Each row is where one point has got to under a steady rotation. How many ticks took it there?
The counts run from 0 to 367.
[-30 -13  -5  17  14  -5  -6 -12 -34   9  13  20  30 -11  36   5  -7  -9
   8  -9  22  19  -7   9   7 -22 -25  36  15  16  32  13  18  -8  19 -20
 -41  16 -42 -16  37  18 -13  30 -11   5   7   6  15  -5   9  10  10  12
  12  13 -10  35  33  -8  13 -22 -12   6   7  13 -14 -20 -37   3  44]  324
[  7 -21  15   8  -2  -4  14  23 -25  -5 -21  17 -37   0  11  13 -24 -18
  14 -25  30   3 -28  32  14 -14   8  11  26  -5   3  17  -5  20  -7  11
  -4   5  20  -3  -2  20 -12  59 -32   2 -10  26 -10 -27 -14 -10 -30 -50
  16  -6 -14  -5  13   8  45  23   2  32 -13  19   9 -15  -4   9 -16]  13
[ 16   8   5   8  13  31  -2  12   7 -20 -22 -14  -6 -47  15   6 -28  21
  -2 -30   0   2  20  35 -11  37  20  27  13 -42  24  -3   2  46 -18   1
 -10  -6   7  13   0  18 -18  32 -31  15   1  20 -21   5 -27  -4   7  -3
 -10  14   3   2   4  10  -5  -7 -36  13 -43  11  16 -19  -4  17   3]  51
[ -9  19  20 -16   5  10  23   4 -48  21  -7 -15  19   4  29  29  -6   5
  20 -20   6   6 -10  21  37   2 -30  47  16  26  -3  -7   8  16  -7 -14
  -5   0  10   3  30   4  -5  48 -37  29  -5   4  14  -9   3  14  -9   2
  -8   1 -22  29  43   9  45 -13  37  17  17   1  11  -4 -16  -5 -14]  191
[ 18  32  11 -17  -5  39  16  15   7  12 -18 -12  29 -19 -10  32  17  26
  14 -37  18  11  23  15   5  25  -7   1 -23  29  -6 -10  12  23   5  -5
  32   0  36  18  23 -17   3  21 -44  14 -11   5   8   7 -44  -7  -2  -4
   7  10 -20   9  14 -22  14  28   2  15 -50 -11  23 -24  13 -18  -7]  224
[  2  -4  41  17  -8  -5   5   2  17   4 -18  52   4  10 -13   7 -20  -2
   6 -56  -1  44  -7 -15 -25  17  19 -43 -12 -30   6  -9  17  25  17  -1
   8 -15 -10   5   1   7 -36  29 -17  -9  11  14 -22   7  -7 -14 -14 -12
 -16  17  12  -9  16 -34 -23  11  -4   2 -41  17 -31  -2  -3 -14  10]  93
[ -3  11 -20  -5   2  19 -29   7  20   0 -26  10   8 -20 -10   7 -22  29
 -11 -31  -2  34  21  -7   1  41   7 -15 -31 -10   5  -4  26  34  15  -4
  -3  -1  26  16  -7  13 -19   1 -20  -5  28  23  -8  11 -39 -12  21  47
  15  33   1   5  21 -26 -28  28 -22 -16 -41   9  -4 -12   2   7  23]  90
[  6 -39  -9  -8 -18  -2 -31  10  10  13  42  22  31   8  16  18  27  -9
  19 -11  25  16  30   3  -9   5  -5   7 -23   0  32 -17  -5 -24  20  -7
   0  -1 -32   3   5  -8 -15  11  -7  -9 -21  -8  45  -4  -8  -7  -5 -33
  -8  -8  -2  21   8 -23  -7  25 -27  -3 -13  24  10 -29  -5 -25  31]  115
[-10   1  10  -7  13 -13 -10  10  26   2 -21  41   9 -20 -36  31 -13  17
 -10 -19   8  26 -11  11  12   5  17 -27 -31  -5  -6   1  25  25  17  -4
 -11  16   4  15  19  -6   2  42  -8  -3   7  -6 -28  -6 -30 -21  -6   6
  35  18  -6  25  21 -43  -6  47 -33  33 -27  15  -9  -5  15   2  16]  255
[-15   6  13   7   3   4 -36  -2 -16   3 -23  20  17   0  16  15 -37  22
  -9 -18   1  43  -9 -10  34   1   2 -21 -18 -20 -14 -13  33  40  12  12
 -15 -16  32  23 -12  29 -33  21 -15  -9  30  25 -13  -1 -25  -5  -5  29
  29  16   0  12  27 -18  -2  -4   5 -17  -9  28 -32   6 -10   2   1]  88
[-32   6  21 -13   5  -6  -5  -5  -9  32  20  -2  30 -26   8 -15  -6  25
   0 -30  -8  37  11   2  12  33  17  34  19 -37  19 -26 -10  32  25  -6
 -26 -13 -14   1  23   1  -8  33 -10  24  -6  -2   5  20  15  -5  -8  15
 -52   6   6  31  33 -18 -28 -17   2  -3 -14  14  -4  -9   2 -25  15]  72
[-17  15  -8   8  -6  40   0  14 -34  31  -9   8  21  20  57 -13   1  21
  40 -33  12  29  27 -12  24   2 -33  13   1  27   7 -11   4  -4  22 -20
 -15  11  16 -10  -2  11 -19  15 -28   4  -1  34   8  15 -23  11  -8   7
 -10   3   1  22   2   4  32   3  38 -15  -5 -27  -5   4  -4 -12  -5]  356
[-13  19  16   4   5   1  35  -4  17   8  -7 -18  16 -19 -10  17  -9   6
  24 -34  10  30  19  33 -22  32   9  25  11   4  31  21 -15   3 -12 -18
  20   5 -16 -13  35  -9  27  39 -50  26  -8  -7 -10  -2  21   4  20 -12
 -31  16 -17   1  18   5  18  13 -14  25 -41 -10   4 -29 -11  -4 -10]  185
[-11  32  -6  13  13  21  45  10  19  10 -32  -9  22  14  20  17 -30  25
  38 -34  -8  24  18  14 -16  16  -8  -7   1   5  17  14  -4 -17  -7 -20
  18  12  -8  10  18  -4  26  31 -59  21  20  22 -27  15  18   4  18  10
  -3  15 -16   6   6 -18  31  17  -9  16 -35 -35 -18  18 -19   3 -24]  183
[  3 -12  21 -16  16   2   8  24  25   3  -5  23 -25  14 -27  20 -29   7
   8 -24   3  21 -14  18  -4   6  19 -30 -17 -18  10  17  -1   5 -16  -7
   6   7   7  16 -14  -2   1  49 -27   9  11  -1 -35 -14   8  -7  11 -33
  -1  -6 -25  -8   3 -14  36  46 -12  20 -21  41   2   7 -15  24 -27]  9
[ -2 -15   8  27 -23  13  -3 -10   1   6 -22  -3  40 -24 -14  15 -22  -5
  13 -40  15  13   3   9 -20  14  10 -10  -4  -4  23  15   3  19   9  -3
   3  -2  31   7  -3  -7 -23  22 -25   8   2   8 -16   4 -16  -5 -33 -14
   1  25  -3 -18  -8 -22  -5   6 -30  22 -63 -11 -29 -53 -14 -12  17]  219
[-36 -13  34  -6   4  -6   0  -8 -13  32  11  14  36  -2  20  -3 -21  12
   6 -27 -14  36   4 -23  12  23   8  17  -1 -40  23 -26  -6  15  24 -14
 -21 -17 -25   8   6   1 -27  33  -2  11  13   5  -1  14  27  -4 -24  23
 -55   5  17  31  19 -14 -18 -25   9 -13 -10  16 -33 -12  -5 -27  15]  73
[ -6   9 -35  -7  -7 -16 -31  20  25  10 -37 -12 -12  -3  22  30   0  21
   9   5  20  11   8  22  27   7  14  16   0  -1 -17  -3 -10  28  13  23
  18 -13  31  26   6  30  11  28 -37  -3 -21  11  14  -8 -33 -25   1  -5
  37  15  -4  33  33  -4   4  32 -17  13 -20 -13   6 -16  14 -23  -7]  264
[  0 -13  31 -14  32   7  -4 -22  -4   4  33  19  15   3 -22  18 -12   1
   4 -28  -1  25   4  18  -6   6   3   7 -12 -20  41   7  19  11 -20 -20
   5 -12 -25   6   3   5 -23  38 -28  21  35 -12 -12 -18  28  11  32 -18
  -8  -7 -17  -2  20  -4  14  -7 -14  -3  -9  75 -11  -5 -34  22 -13]  330
[  7  -2   6  -2  12 -23 -13   0  28 -15 -14   7 -46 -18  -6  21 -28  -4
  -1 -14   9  17   5  42  -3  39  27  24  11 -34  14  10  -2  39 -13  16
  18 -17  -9   5  -4  33   5  32 -36  -7  -4   8   3 -17  -6 -13  35 -12
   8   3  -8   1  42   9 -10  13 -24   5 -11  45  24 -22  -9   6   3]  299
[ 16 -30 -30  16   2   2 -21  17   7 -28   1  13  11  -1   6  51 -30 -19
   7   9  16  -1  -1  34  -2  -6 -11  -7 -22   0  27   1   1 -15  -6   0
  -1  -7 -25  32  12  24  -4  33  -5  -5   8   9  12 -18 -11 -11   8  -9
  44  14 -14  10  14  -5  16   8 -49   4 -19  20   3 -33 -41   8  36]  293
[ -9   7  -6 -10  -1 -20   2  -3 -28  16   9 -18  18  15  26  36  -8 -19
  32   0  23  11 -10  33  16 -10 -22  51  17  12   9   8  -5   2  -3  -8
  22 -20  -8   4  42  13  13  45 -44   1 -12   3  40 -24  10   4  13 -12
  -4   8 -24  26  34   4  31 -12   8   7   4   0   2 -33 -38 -25   7]  314
[  7  -6 -23   3  13 -19 -21  10   8 -25  -3  12   0 -10  -1  52 -22 -13
  -4  16  18  -3  -9  43  11 -19  -5   7 -16  -1  11  13  17   2  -8  13
   5  -1 -18  30  18  14   8  38 -16 -11   5  -2   8 -20 -14 -14  26  -3
  62  19 -19  25  28 -10  19   8 -43   9  -5  19   2 -18 -47  15  31]  294
[  4  -7  -3 -30  13  47  10  -2   0  11  21 -21  38 -17 -30  21  -9  24
  -2 -27   3   6  22  14   5  34 -11   8 -34  10  27  10  14   7   7 -32
 -23  12   4  14   4 -24  -8  37  -7  33  25 -21  -1   5  -6  10  18  29
 -10   4 -24   2  19 -27  10   8 -23   2 -16  30  11 -24 -21  15  23]  204
[  2  37  25  -1   1  18  48  21  14  10 -25  -1  25  -4  -6  29 -35  26
  14 -31 -20  28   0  -3  -8  27  -5 -21 -21 -10  -6 -21   2  21  14 -19
  33  -3   2  32  16  -1  12  37 -39  14  26  23 -23   4  13 -12  -8  23
  -8  27 -15   1   9 -33  18   8   4  18 -43 -25 -17  12 -12  -6   3]  59
[ -2   5  45   3   3 -17 -12  -8  22  14 -25  47   3 -18 -18  19 -10  14
 -11 -45   3  48   3   7  -8  23  30 -17  -9 -24  13   4  22  42  17  -3
   1 -10   0   7  13  13 -24  25 -16  -6   1   9 -28   6 -15 -13  -5  14
   2  22   5   7  32 -32 -37  13 -10  13 -41  15 -26 -11  10 -11   6]  92
[-32   6  -3   6  -9 -36 -24   3 -24  28 -13  30   9  23  33   6   5   0
  23 -22  29  39 -11 -13  30  -6   0  11  15  -2  -6 -14   2  15  49   2
  -9  -9  14  -2  12  16 -12  27 -23 -14 -16  15  24   2 -12  -7 -18   4
 -15  15   7  31  33  -7 -15  14  30   1   9  -2 -22 -23  15 -40  18]  107
[-14 -46  -3  21   3 -20 -47   1  -2  -5  -5  49 -28  -3   7  -6 -16 -13
  -3 -17  35  36 -10  -2   6   6  13  -2  -3 -13  21  13  10  15  28  -2
 -38   2 -13 -16   2  20 -23  29  15 -20 -10   9  -7 -25 -21   0  -6 -10
  13  11  -1   9  24 -14 -17  22 -26   8   1  42  -6 -31  -4   2  36]  126
[-23 -18  12   2   5  26  -2  -1   5  44  33  -3  43  14  14 -27   8  21
  14 -43   2  40  36 -16  -5  25 -14  -7 -13  -2  48  -3  -3 -23  14 -36
 -13  11 -16  -8  -5 -28 -10  19 -25  22  12   2  -4  14  16   4  -3  -8
 -42  -2   5   7 -11 -21  12  14   0  -4 -30   1 -15  -1   2  -8  -1]  361
[-18  -1  -7  -1  24  20  10   5  -8  15  20  13  37  22  24   9 -16  19
  17 -17  -3  30   6   3  10  -6 -32   2 -26  16  29  -3  18 -26  11 -39
 -16   3 -41  19  15   4  -7  22 -14  15  32  11  -4   2  13  10  22  27
  21  12 -20  11  11 -18  30  -9 -10 -20   4  12 -17  20 -53  20  24]  326
[ -5  -3  -6 -26  12  49  15   5   0  23  17 -21  48  -2 -13  19 -27  26
   3 -25  -9  14  16 -12  19  21 -23 -13 -40  15  22   2  16   0   9 -34
 -19  14  -1  19   1 -21  -6  26 -10  37  37  -3 -10   9   5  14  10  35
 -12   4 -22  -1  14 -29  26  10 -11  -6  -9  21  -5   0 -36  12  19]  203
[  7  19  47 -18   2  19  20   1 -14  37   0  13   5  25  -8  15  13  10
  28 -54   9  30  11   6  -4  26   0   3   7  -1   0   6   7  18 -10 -14
  33 -15  16 -12  22   3 -16  36 -57  15  -1   5   1  -4   3   7   8 -26
 -29   3 -14  -2   8  -2  19  19  36   7 -24  22   1  -7   6  -3 -43]  350
[-15 -13 -18  12 -31 -11   3  40  16  12  -3  30   8  29  39  27 -20  -1
  46 -10  17  23  -7 -18   3  -7 -16 -16 -17   9   1 -31 -27 -21  41  -6
   0  -2 -25  24   7   7   7  24   1  -9 -12  23  17   1   5 -17 -38 -15
 -20  12  -8  26  11 -20  13  28   1   2 -13 -33  -6  -8 -10 -28  35]  272
[  2  -1  14   8 -19  23  -5  -2 -42  16  -8  -1   5 -10  35  -4  18   0
  28 -40  29  22  27  11  -2  24  -9  42  28  18  17   9  -8  16   8  -7
  -6  -3  24 -22  10   3 -24  26 -39   6 -35  20  21   0 -10  12 -12 -33
 -32   3  -7  -1  11   9   5   3  20   8 -22  -8  19 -48   0 -26  -5]  353
[-16 -18  11  11 -25  20  -6   7 -20  25  18   9  48  -4  28   0 -29   7
  13 -31  -4  24   0 -28   9  15  -7  -6 -10 -26  32 -28  -5   8  39 -22
 -20 -10 -19  23  -7   1 -27  22   7   7  15  12   7  24  19  -8 -30   9
 -50  12   8  16  13 -19  -7 -10  14 -26 -16   7 -23 -19 -17 -21  28]  74
[ -3 -24 -16 -30   4   1 -13  18  10  20  30  -9 -15   9  21   1  -4  -6
  20  -3  24  15  19  26   5  36 -12  46  12 -15  36  13 -26  -6   3 -18
  -5  -3 -27 -10   4   4   8  37 -21   8 -20   0  21 -22  14   4  26 -27
 -41 -19 -19  11  35  13   8  28 -11  -2  12  45  41 -35  -4  -7  -1]  155
[  8  13  26   4  -7  30  21  11 -19  17 -29   2  37  16  -3  47  -9   9
  22 -35  10  14 -14  -6   2  -8 -15 -29 -20  22 -17 -16   9  14  12  -6
  17  -9  33  26   6  -4  -7  29 -31   7  12  18 -10   1 -12  -8 -34  -4
  14   7 -18  -3   3 -18  38  11  11  21 -41 -10 -28  -6 -11 -13 -12]  222
